Small tables with named rows and columns. After each table, cells are looked up by row and column.

Mopi:
	Tikine	Siboku	Zuv
Kez	0.2	0.8	0.3
Gagone	0.8	0.3	0.2
Viz	0.5	0.7	0.1
Gis	0.8	0.3	0.2
Kunuvo	0.9	0.3	0.2
Kibos	0.2	0.3	0.8
Raz	0.2	0.5	0.8
Pufet	0.2	0.3	0.8
Niketev	0.2	0.8	0.3
Kureb	0.3	0.2	0.8
Sirim	0.5	0.2	0.7
Kuvez	0.2	0.8	0.3
Duf	0.7	0.4	0.2
Gonobot	0.2	0.4	0.8

Kureb, Tikine => 0.3
Pufet, Zuv => 0.8
Gagone, Siboku => 0.3
Gonobot, Siboku => 0.4
Kuvez, Siboku => 0.8
Niketev, Siboku => 0.8
Kuvez, Tikine => 0.2
Duf, Siboku => 0.4
Gagone, Zuv => 0.2
Viz, Tikine => 0.5
Sirim, Tikine => 0.5
Gis, Siboku => 0.3
Kunuvo, Zuv => 0.2
Kunuvo, Tikine => 0.9
Raz, Zuv => 0.8
Raz, Siboku => 0.5
Gis, Tikine => 0.8
Pufet, Tikine => 0.2
Kez, Zuv => 0.3
Row with the largest Tikine: Kunuvo

Pivu =
        Bapupeg   Pomop  Fifive  Gibuda  Pezosob   Modoz     Mup    Nik
Pakez    -0.825   1.491  -6.164  -2.509    5.372   1.525   5.834  3.860
Pidosu   -8.515   2.346   3.323  -6.399   -7.510  -6.277  -7.006  6.107
Mefo      5.510   4.353  -7.823   2.122    8.258  -0.532   7.551  5.451
Vusad    -0.130  -0.300   7.214  -7.486    2.700   1.822  -0.363  2.168
Netigu    3.587   7.519  -0.164   7.105    0.035   2.830   1.006  5.872

Nik of Pakez is 3.860
Mup of Netigu is 1.006
Gibuda of Mefo is 2.122
Modoz of Netigu is 2.830
Bapupeg of Vusad is -0.130
Pezosob of Vusad is 2.700
Pomop of Vusad is -0.300
Gibuda of Pidosu is -6.399
Nik of Netigu is 5.872
Pezosob of Netigu is 0.035
Modoz of Pakez is 1.525
Pomop of Pakez is 1.491
Gibuda of Netigu is 7.105
Modoz of Pidosu is -6.277
Gibuda of Pakez is -2.509
Nik of Mefo is 5.451
Fifive of Vusad is 7.214

Pefeva =
|  | Mag | Vup | Zelum | Pivig | Kam |
|---|---|---|---|---|---|
| Ros | -2.923 | -8.252 | -5.530 | -3.242 | -6.556 |
| Sumeme | 4.066 | -1.669 | -4.473 | -5.704 | -5.668 |
| Gug | -4.360 | 4.422 | -5.086 | -4.706 | -6.043 |
| Bil | 3.965 | 1.374 | -4.568 | -6.051 | -5.712 |
| Zef | -4.935 | 5.250 | -5.220 | -4.941 | -6.738 |
| Buvog | -3.207 | -3.607 | -5.755 | -3.713 | -6.524 |
| Pefiri | 3.193 | 2.322 | -4.524 | -5.984 | -5.701 |

Kam of Buvog = -6.524
Zelum of Sumeme = -4.473
Vup of Zef = 5.250
Zelum of Pefiri = -4.524
Zelum of Gug = -5.086
Zelum of Ros = -5.530
Vup of Sumeme = -1.669
Mag of Sumeme = 4.066

Foludu =
        Dimonur  Febuzu   Dag   Pum  Gogep  Pidod  Betamal   Lev  Zemuru  Sudu
Dib        -319    -381  -325  -259   -376   -348     -287  -349    -352  -357
Nofozi     -322    -410  -370  -331   -314   -328     -327  -353    -310  -307
Zomik       258    -458  -777  -435    128    459     -278  -945     109  -753
Supibi     -310    -306  -323  -327   -333   -303     -322  -324    -349  -319
Per        -331    -362  -333  -294   -302   -351     -325  -341    -319  -349
Posu       -636    -540   -49    30    559   -178     -818  -560    -834   160
Tal        -416    -433   514    79   -416     45      229  -296     226  -264

Per, Dimonur: -331
Per, Sudu: -349
Per, Pidod: -351
Posu, Zemuru: -834
Supibi, Betamal: -322
Supibi, Dimonur: -310
Supibi, Febuzu: -306
Dib, Lev: -349
Supibi, Zemuru: -349
Posu, Febuzu: -540
Tal, Betamal: 229
Tal, Lev: -296
Nofozi, Dimonur: -322

Table Buvutis
|  | Gok | Dubide | Rokefu | Rele |
|---|---|---|---|---|
| Fif | 181 | 73 | 168 | 175 |
| Lenul | 181 | 73 | 165 | 175 |
| Vuzuves | 181 | 34 | 165 | 175 |
| Zemipa | 181 | 253 | 165 | 175 |
| Zizabet | 181 | 208 | 165 | 175 |
| Basu | 181 | 73 | 165 | 175 |

Basu, Gok: 181
Zemipa, Dubide: 253
Fif, Rokefu: 168
Vuzuves, Rokefu: 165
Zizabet, Dubide: 208
Zizabet, Gok: 181

Bepasi =
cols = Tipidof, Bemutep, Sikuga, Nefa, Vaso, Buvum
Rafevez: [-1.651, -4.150, -2.341, 0.190, -1.973, -0.932]
Pofulel: [-3.041, -0.712, -2.303, 3.167, -1.411, 4.749]
Zev: [-0.874, -6.229, -3.080, 2.277, -2.732, -0.551]
Kalunal: [-2.431, -0.446, -3.029, 4.101, -1.249, 4.123]
Rolis: [-0.712, -9.974, -4.699, 5.012, -4.101, -0.022]
Razo: [0.326, -0.801, -0.068, -1.999, -0.562, -2.826]
Fezot: [0.434, -0.767, -0.045, -2.105, -0.555, -3.059]

What is the Buvum of Zev in Bepasi?
-0.551
What is the Tipidof of Kalunal in Bepasi?
-2.431
What is the Buvum of Fezot in Bepasi?
-3.059
What is the Vaso of Pofulel in Bepasi?
-1.411
What is the Bemutep of Rolis in Bepasi?
-9.974
What is the Nefa of Pofulel in Bepasi?
3.167
What is the Buvum of Rafevez in Bepasi?
-0.932
What is the Nefa of Rolis in Bepasi?
5.012
What is the Sikuga of Rafevez in Bepasi?
-2.341

Labuto
columns: Pazekiv, Mepunuv, Tubagur, Dipif, Pubon, Fesudu, Dis, Zibit, Gotifur
Raz: [100, 111, 92, 146, 149, 108, 140, 160, 86]
Pes: [94, 94, 141, 102, 50, 60, 74, 108, 139]
Dulavur: [127, 139, 117, 104, 133, 133, 121, 115, 128]
Pazu: [156, 152, 33, 136, 211, 137, 209, 113, 37]
Rufivod: [60, 37, 110, 147, 75, 90, 80, 134, 78]
Zak: [93, 107, 116, 136, 132, 123, 114, 157, 112]
Naf: [153, 141, 93, 84, 122, 120, 136, 59, 105]
Geti: [104, 86, 110, 113, 93, 112, 99, 96, 99]
Vepu: [127, 118, 132, 78, 82, 118, 89, 66, 139]
Badu: [109, 118, 85, 145, 162, 122, 150, 154, 81]

What is the Dipif of Naf in Labuto? 84
What is the Pubon of Raz in Labuto? 149
What is the Zibit of Raz in Labuto? 160
What is the Pubon of Pazu in Labuto? 211
What is the Tubagur of Pes in Labuto? 141
What is the Pazekiv of Dulavur in Labuto? 127

Dadutef =
,Rafabup,Momoliv,Pupez,Buvi,Ved,Zore,Ginik,Bov,Bemeboz,Gozumip
Tuka,1085,-928,-1602,-842,-1188,-1782,-2738,1375,-969,-514
Sim,-782,677,237,-1311,-7398,-2471,2874,2027,5330,-884
Dom,-1260,3022,1208,-234,-1014,-2893,516,3242,-3532,1005
Puner,-113,-2908,-1256,630,-340,-2204,-5176,421,-1958,385
Tidu,454,1127,186,1404,2304,3250,3435,-2087,4350,1189
Peba,-1917,2149,475,1475,2806,24,11,390,-3711,2275

Dom, Rafabup: -1260
Tuka, Momoliv: -928
Sim, Pupez: 237
Tidu, Rafabup: 454
Dom, Gozumip: 1005
Peba, Ginik: 11
Dom, Bov: 3242
Dom, Pupez: 1208
Tuka, Rafabup: 1085
Tuka, Bov: 1375
Puner, Bemeboz: -1958
Tidu, Zore: 3250
Which row has the largest Bemeboz? Sim

Resubu =
,Gikavo,Rapod,Bozug,Val,Vefemul,Garedon
Tizolif,74.59,59.03,55.72,18.59,31.22,12.82
Dilevo,70.63,53.30,48.52,33.45,35.95,18.06
Dipub,71.51,54.36,53.48,30.62,34.27,15.66
Nivo,72.95,53.43,58.87,24.11,41.11,15.94
Romubit,81.19,52.74,66.83,13.04,41.93,10.22
Rezeda,82.60,59.00,68.79,10.02,35.89,10.19
Viferis,68.45,51.35,50.49,34.36,41.44,18.83
Pesifo,68.95,53.50,46.61,36.98,36.10,18.26
Sabeti,74.58,59.15,52.70,28.31,32.33,14.32
Mog,77.87,58.99,60.19,20.57,33.93,12.36
Tukik,66.02,51.60,47.67,37.57,40.23,19.11

Bozug of Tukik = 47.67
Bozug of Tizolif = 55.72
Val of Nivo = 24.11
Garedon of Tizolif = 12.82
Garedon of Dipub = 15.66
Val of Viferis = 34.36
Bozug of Dilevo = 48.52
Gikavo of Romubit = 81.19
Vefemul of Viferis = 41.44
Gikavo of Dipub = 71.51
Garedon of Viferis = 18.83
Val of Mog = 20.57
Rapod of Dipub = 54.36
Bozug of Romubit = 66.83
Gikavo of Viferis = 68.45

Kanodo:
columns: Karage, Savip, Koz, Rap, Zubup, Gekiv
Kanu: [75.677, 17.251, 77.589, 66.819, 80.499, 18.582]
Kos: [49.978, 46.466, 51.430, 45.757, 49.178, 45.519]
Nok: [37.187, 46.373, 58.357, 36.098, 43.222, 42.806]
Zilinu: [64.115, 48.603, 27.185, 67.787, 53.923, 55.938]
Rasabo: [44.018, 50.419, 43.114, 45.433, 43.908, 49.875]
Segaz: [47.662, 47.552, 47.711, 47.598, 47.701, 47.493]

What is the Zubup of Rasabo in Kanodo?
43.908
What is the Rap of Segaz in Kanodo?
47.598
What is the Rap of Nok in Kanodo?
36.098
What is the Savip of Kanu in Kanodo?
17.251
What is the Koz of Segaz in Kanodo?
47.711
What is the Karage of Kanu in Kanodo?
75.677
What is the Rap of Rasabo in Kanodo?
45.433
What is the Gekiv of Rasabo in Kanodo?
49.875
What is the Rap of Zilinu in Kanodo?
67.787
What is the Gekiv of Segaz in Kanodo?
47.493
What is the Rap of Kos in Kanodo?
45.757
What is the Savip of Kos in Kanodo?
46.466
What is the Karage of Rasabo in Kanodo?
44.018
What is the Zubup of Segaz in Kanodo?
47.701
What is the Koz of Kanu in Kanodo?
77.589
What is the Zubup of Nok in Kanodo?
43.222
What is the Gekiv of Nok in Kanodo?
42.806
What is the Gekiv of Kos in Kanodo?
45.519
Row with the largest Rap: Zilinu

